In the rows, 128 means zero.
Rows swapped in pairs by one turn or mirror: which row each one swaps with
The rows were stretched afterwards, more along some directions than others.
vapam: [131  97 190 119 131 162 130 103 115 137 115  79 113 127 148 101 139]
mabe: [131 117 162  95 130 154 158 123 135 114 143 112 122 143 188 124 143]
nila: [131 115 157 123 155 145 174 101 117 100 119  96 112 124 180  98 114]
zari: [138 135 158 119 142 154 155 116 104 122 135 109 120 136 157 157 116]
fomur: [113 122 164 104 119 142 156  75 145 127 126 106 114 135 170  95 160]
rop: [129 138 162 130 177 126 137 116 128 123 137 114  94 148 160 123 121]
mis: [119 123 163 113 115 148 149 114 149 118 150 119 101 120 175 128 153]
benad: [126 122 153 143 127 128 112 122 107 113 101 125 144 170 139 104 146]
Fomuv: [124 113 160 128 137 136 119 134 124 134 131  85 144 143 132 150 154]
nat: [150 116 165 123 174 140 157 118 115 108 117  93 113 139 182  86 126]
Tagar: [116 126 192 104 148 143 174  91 154 128 148  84 103 117 145 125 121]
Kifi: [117 136 155 122 132 144 146 105 123 114 151 110 111 125 136 138 129]
Pasi: [124 139 128 118 139 134 137 131 134 138 143 132 137 143 161 137 149]
rina: [110 130 162 110 150 145 152 117 140 121 153 118  79 133 145 159 128]
Tusob: [137 131 166 112 150 131 154 105 145 140 132 110 148 147 162 117 161]
mefi: [145 115 185 114 144 147 149 109 118 126 118  88  99 134 170 108 137]
nep: [150 129 153 127 158 141 117 122 100 133 112 104 133 164 139 146 133]
Gova: [122 103 148 132 122 168 116 136 104 103 117 102  97 132 154 124 133]
rovaf: [114 122 114 124 136 144 144 125 130 120 136 128 119 130 143 115 140]
dab: [146 135 170 129 150 148 134  99 115 119 134 103 109 148 177 114 142]
mubi: [121 124 182 134 136 133 110 116 105 139 121 106  92 150 137  96 134]
muv: [130 134 153 122 144 113 127 119 137 141 119 118 128 149 137  96 144]
Dudis: [129 121 138 105 140 130 165 116 151 115 147 109 131 118 146 153 127]
rimi: [106 138 169 124 136 132 126 108 129 123 135 127  98 149 155 117 127]
fal: [146 127 157 106 129 150 137 116 151 124 130 115 151 138 170 113 160]
damig: [113 114 164 136 123 141 109 100 118 112 112 120 120 148 133  99 157]
lal: [162 134 178 133 174 141 117 111 128 116 123 100 122 154 147 112 127]
sudo: [144 136 160 129 147 137 113 125 123 124 137  93 114 147 148 154 134]
gefit: [145 134 166 119 152 145 144 107 123 122 144 100  88 128 143 143  94]
Lige: [155 118 137 137 142 143 124 129  96 124 111  99 144 144 145 118 147]
fus: [146 133 172 139 169 130 131 124 140 147 135  97 133 146 114 143 126]
sadu: [123 109 148 134 144 141 118 145 115 129 110 113 128 147 111 126 134]
dinu: [140 116 186 130 128 161 122 116 121 119 114  78 133 158 163 143 133]
paz: [151 125 147 131 165 143 129 132 105 111 130 107 130 162 152 118 121]
tek: [129 105 166 135 141 145 111 119  99 122 121  97 128 140 122 139 147]
gata: [132 111 136 120 134 144 134 108 108 103 105 113 117 143 184  86 148]
bomu: [142 117 174 117 154 152 148 134 102 123 125 111 109 141 158 110 117]
nitog: [129 101 161 121 151 171 128 128 112 118 124  83 119 135 159 127 147]
boge: [119 133 152 132 153 131 124 124 135 128 136 105 146 152 134 155 131]
mup: [130 112 190 122 131 162 120 103 137 137 122  79 136 144 131 147 148]
nol: [129 137 160 129 148 134 124  93 118 125 133 103 123 158 128 154 147]
Gemu: [144 120 170  98 146 150 181 110 148 121 149  95 105 126 163 159 119]
Voma: [152 133 145 117 139 155 137 136 100 128 131 115 133 146 170 131 141]
neme: [115 115 146 128 142 146 116 128  95 124 111 135 109 148 139  82 153]
vasif: [145 121 124 122 134 148 158 117 117 103 138 119 116 129 162 126 125]
rifi: [148 102 146 125 149 167 147 140 101 100 127  89 132 129 179 121 126]

Lige pairs with mefi
lal pairs with fal
nep pairs with gata
dinu pairs with benad

Rows swapped in pairs by one turn or mirror: which row each one swaps with
The rows were stretched afterwards, more along some directions than others.
Liv: [125 158 127 123 128 157 139 127 115 120 146 129 134 124 145 130 105 127
 108 122 133 150 126 129 127 135]
Ligis: [108 141 121 145 135 134 152 108 119 146 143 120  99 119 131 129 116 140
 118 142 130 142 135 135 122 144]
kuva: [105 146 100 121 143 146 160 117 119 173 129 135 103 103 115 145 119 147
  99 134 133 166 133 133 147 151]
dazil: [113 136 124 109 115 152 137 116 111 157 137 124 119 114 133 145 121 177
 109 131 132 125 116 122 163 124]
kuza: [127 142 123 107 134 139 138 108 119 153 140 131 110 109 129 154 115 144
 109 132 130 164 145 131 148 137]
Befi: [104 153 113 112 128 154 166 110  91 138 150 124 122 136 152 124  85 129
  98 135 145 151 125 126 148 159]
Fizu: [106 138 122 132 109 141 156 111 107 140 151 134 123 123 144 132 112 153
 100 141 146 145 125 128 169 137]
Boru: [114 138 111 105 136 155 137 120 110 145 126 140 110 117 141 149  98 146
 109 139 147 131 143 115 162 164]
ruro: [119 141 123 141 128 130 137 101 119 147 136 120 117 131 143 149 112 146
 112 131 137 137 111 121 148 136]
keras: [107 155 107 115 136 152 173 116 123 155 142 143 110 121 144 130 100 125
  81 127 129 169 125 158 160 152]
rorof: [111 150 106 118 140 151 160 102 108 161 138 113 111 131 139 149  99 140
  96 123 136 159 132 122 143 162]
vitod: [101 136 120 118 137 148 146 107 129 143 148 116 113 106 140 134 120 133
 111 124 124 151 154 151 148 141]
Bazi: [112 143  97 127 125 144 128 114 128 160 150 150 102 107 143 138 120 138
 115 140 145 137 122 127 162 137]
Boki: [124 146 107 125 141 141 128 114 129 139 151 138 114 127 153 135 110 118
 101 149 142 145 125 135 109 143]
bulal: [111 159  92 126 140 146 156 112 129 142 144 131 104 107 142 125 101 113
 108 138 135 172 130 144 116 155]
bab: [ 97 147  98 101 129 152 175 112 114 156 153 134 112 126 151 127 100 132
 101 135 133 165 131 145 155 144]
des: [107 135 126 116 131 165 149 106 110 147 154 120 108 114 136 146 124 140
  99 135 139 162 149 129 133 139]
gud: [111 150 119 141 130 147 139 101 114 120 152 132 105 134 142 129 120 106
 111 135 146 147 125 136 131 143]
govu: [102 131 111 124 114 165 146 111 115 142 151 125 104  99 141 130 122 141
  95 135 134 147 138 156 151 148]
fabuf: [100 140  95 101 126 151 154 118 126 141 134 142 100 100 126 120 106 135
 110 135 133 136 133 143 150 150]
fela: [ 94 146 112 115 148 153 137 114 101 142 136 129 110 115 118 140 113 137
 104 124 127 152 140 122 158 158]
ginav: [104 147 111 118 124 160 154 103 105 147 158 132 125 106 154 125 105 151
  89 116 126 154 147 147 153 145]
miri: [110 141  90 124 125 131 136 121 111 133 139 153 126 129 144 127 109 135
 110 130 138 132 119 131 154 148]
mezof: [110 153 106 107 135 155 170 107 106 138 145 126 107 112 150 128  89 134
  96 139 140 144 127 133 170 156]
pumu: [110 157 108 111 134 133 141 115 121 172 151 137 121 118 138 138 101 147
  90 129 123 150 119 127 143 137]
kosa: [ 90 145  92  99 143 154 151 118 132 151 145 144 102 104 145 129  91 136
  92 131 126 142 144 148 167 155]
kamu: [114 153 133 117 136 161 135 128 100 122 152 149 118 118 130 125 108 114
  92 133 144 143 135 132 134 153]
Tofid: [125 151 107 107 131 143 157 113 134 158 136 137 115 106 148 119 102 162
  95 119 125 149 133 139 146 137]
Goveb: [122 147 114 123 124 137 125 132 120 126 134 151 115 109 128 125 122 148
 101 131 126 148 121 143 143 137]
tiv: [107 155 117 116 137 148 157 114 127 147 157 123 117 107 138 130 115 146
 100 123 110 177 134 144 135 128]
neto: [109 144 111 114 129 145 140 126 106 134 142 130 103 120 123 136 106 154
 104 119 131 144 122 135 173 145]
zedo: [ 89 146 107 109 140 148 145 119  98 133 140 128 114 135 147 139  98 142
 100 143 142 148 134 130 157 154]
feni: [131 152 117 115 113 144 146 114 124 158 148 134 113 114 132 144 108 164
  99 124 138 140 121 133 150 134]
lova: [128 146 124 109 117 151 141 130 131 129 132 129 131 115 135 131 127 148
 127 127 131 145 119 128 135 112]
rego: [128 153 101 127 114 146 148 107 110 160 145 119 113 105 129 129 114 142
 116 125 135 151 122 127 134 138]
sumar: [113 135 129 116 137 154 158 115 141 141 150 134 117 114 147 131 115 124
 103 135 131 154 152 147 125 137]
gez: [108 133  93 117 114 154 150 111 112 140 141 117 121 121 136 122 115 141
 117 116 126 131 124 137 137 135]
Fizus: [131 146  97 138 127 125 110 126 123 144 133 147 124 123 131 137 118 138
 104 120 130 137 123 127 123 142]
veka: [110 145  89 125 139 132 159  99 109 170 143 137 103 114 151 143 100 135
  92 143 131 157 135 139 159 159]
pakek: [118 140 123 134 123 155 135 116 100 142 157 132 116 143 151 136 104 130
 128 136 147 130 119 125 138 139]
Muz: [120 132 114 129 117 144 132 106 124 125 140 142 111 123 124 133 111 125
 117 131 153 128 131 120 136 141]
Som: [137 142 128 108 126 150 164 120 111 131 145 118 121 127 149 144 118 127
 113 134 135 156 136 148 143 131]
kibuv: [128 138  91 109 115 136 138 114 124 156 138 113 109  98 124 144 120 155
 109 123 124 130 124 144 153 135]
vodi: [119 133 100 102 114 153 151 122 129 140 130 139 119 112 151 128 107 139
 119 138 138 144 134 133 143 130]
kivos: [123 135 114 120 126 142 149 111 132 141 151 132 120 113 151 127 117 148
 111 129 132 158 123 139 150 143]
Buzep: [102 158 119 120 124 150 148 120 125 151 147 129 107 113 129 140 105 154
 101 114 117 163 135 131 141 135]
vupo: [133 157  98 117 119 147 140 117 122 158 137 120 117 115 141 150 111 164
  97 129 133 140 120 130 167 143]
guva: [119 136 140 118 120 152 138 111 115 128 146 114 122 113 132 131 138 138
 124 127 125 144 146 147 137 131]
Kise: [116 158 116 114 136 147 137 108 100 139 168 129 127 119 153 128 117 116
  91 131 133 147 127 149 149 144]
busuf: [110 146 128 107 129 159 161 107 114 157 151 123 116 119 148 132  98 148
  87 133 138 159 119 125 174 140]
tono: [132 149 121 131 136 147 145 108 115 135 134 123 117 128 143 153 119 135
 111 136 129 147 146 136 136 145]
nopi: [122 145 139 122 126 158 149 111 103 128 160 129 118 132 141 140 112 139
 109 124 137 137 143 136 135 138]
lis: [116 132 119 142 138 155 124 115 109 133 151 136 103 116 140 145 118 119
 107 140 155 146 143 122 140 158]
Sozov: [101 126 123 126 144 151 127 106 111 147 143 138 100 107 133 138 112 134
 105 139 131 134 150 129 148 155]
mal: [115 154 111 105 126 137 156 128 129 157 145 119 112 106 127 116 112 144
 116 123 113 152 127 142 124 131]
Pitel: [137 137 105 124 129 130 122 106 122 144 135 129 120 106 135 144 126 137
 109 139 149 143 129 131 136 142]
Vovil: [108 131 119 101 123 146 175 105 144 160 143 118 117 111 149 132 116 164
 108 129 119 145 133 138 160 118]
Rupo: [123 141 108 120 128 138 140 123 133 157 135 131 108 109 135 131 123 142
 100 125 136 153 128 150 156 144]
tafa: [105 140 107 121 110 150 140 117 125 154 151 127 125 111 139 129 113 155
  90 122 130 130 115 148 157 140]
bozed: [126 138 118 120 121 135 128 116 101 117 138 138 124 139 148 126 112 132
 131 136 144 120 136 118 137 136]
Rened: [111 154 107 110 150 141 135 125 117 155 125 141 100 120 137 144 102 136
 101 144 137 170 129 125 150 158]
buvi: [109 133 109 130 133 144 133  98 137 130 149 121 103  93 140 129 116 133
 117 134 126 156 143 147 120 156]
kega: [126 140 107 105 120 140 135 118 140 165 141 117 110  99 130 131 131 159
 113 127 127 148 134 138 146 131]
navu: [109 137  98 114 135 136 149 112 116 160 131 144 108 108 130 132  99 141
 110 137 137 134 140 120 144 158]
Mek: [112 142 113 125 117 161 138 110 111 145 161 136 135 107 138 138 120 140
  97 132 138 134 115 134 150 135]
moreg: [117 144 129 123 143 140 155 118 120 140 135 135  97 117 127 147 110 134
 113 133 126 174 143 142 142 142]
buvor: [115 138  93 136 122 139 111 120 115 138 143 128 116 118 127 137 137 134
 113 123 130 147 131 137 114 138]
zav: [130 156 100 107 141 137 135 111 138 168 150 141 106  85 136 131 119 126
  93 137 131 154 131 146 139 143]
rol: [130 148 127 108 134 155 130 125  94 133 146 119 109 122 123 136 114 145
 113 122 134 135 123 131 152 144]
mogad: [113 142 120 112 111 137 142 128 109 121 143 143 128 118 128 118 120 131
 105 125 132 146 136 143 140 136]
Mib: [122 149 135 126 123 145 135 140 114 118 130 155 113 137 124 131 116 143
 106 116 134 141 127 127 144 137]
ris: [124 143 113 129 138 148 133 105 101 149 159 107 124 117 148 142 123 133
 117 134 138 145 130 135 131 143]

miri pairs with bulal
kamu pairs with pumu
Goveb pairs with tiv
vupo pairs with tono
navu pairs with Befi
Tofid pairs with ginav
kuva pairs with zedo
Boki pairs with Mek
buvor pairs with lova

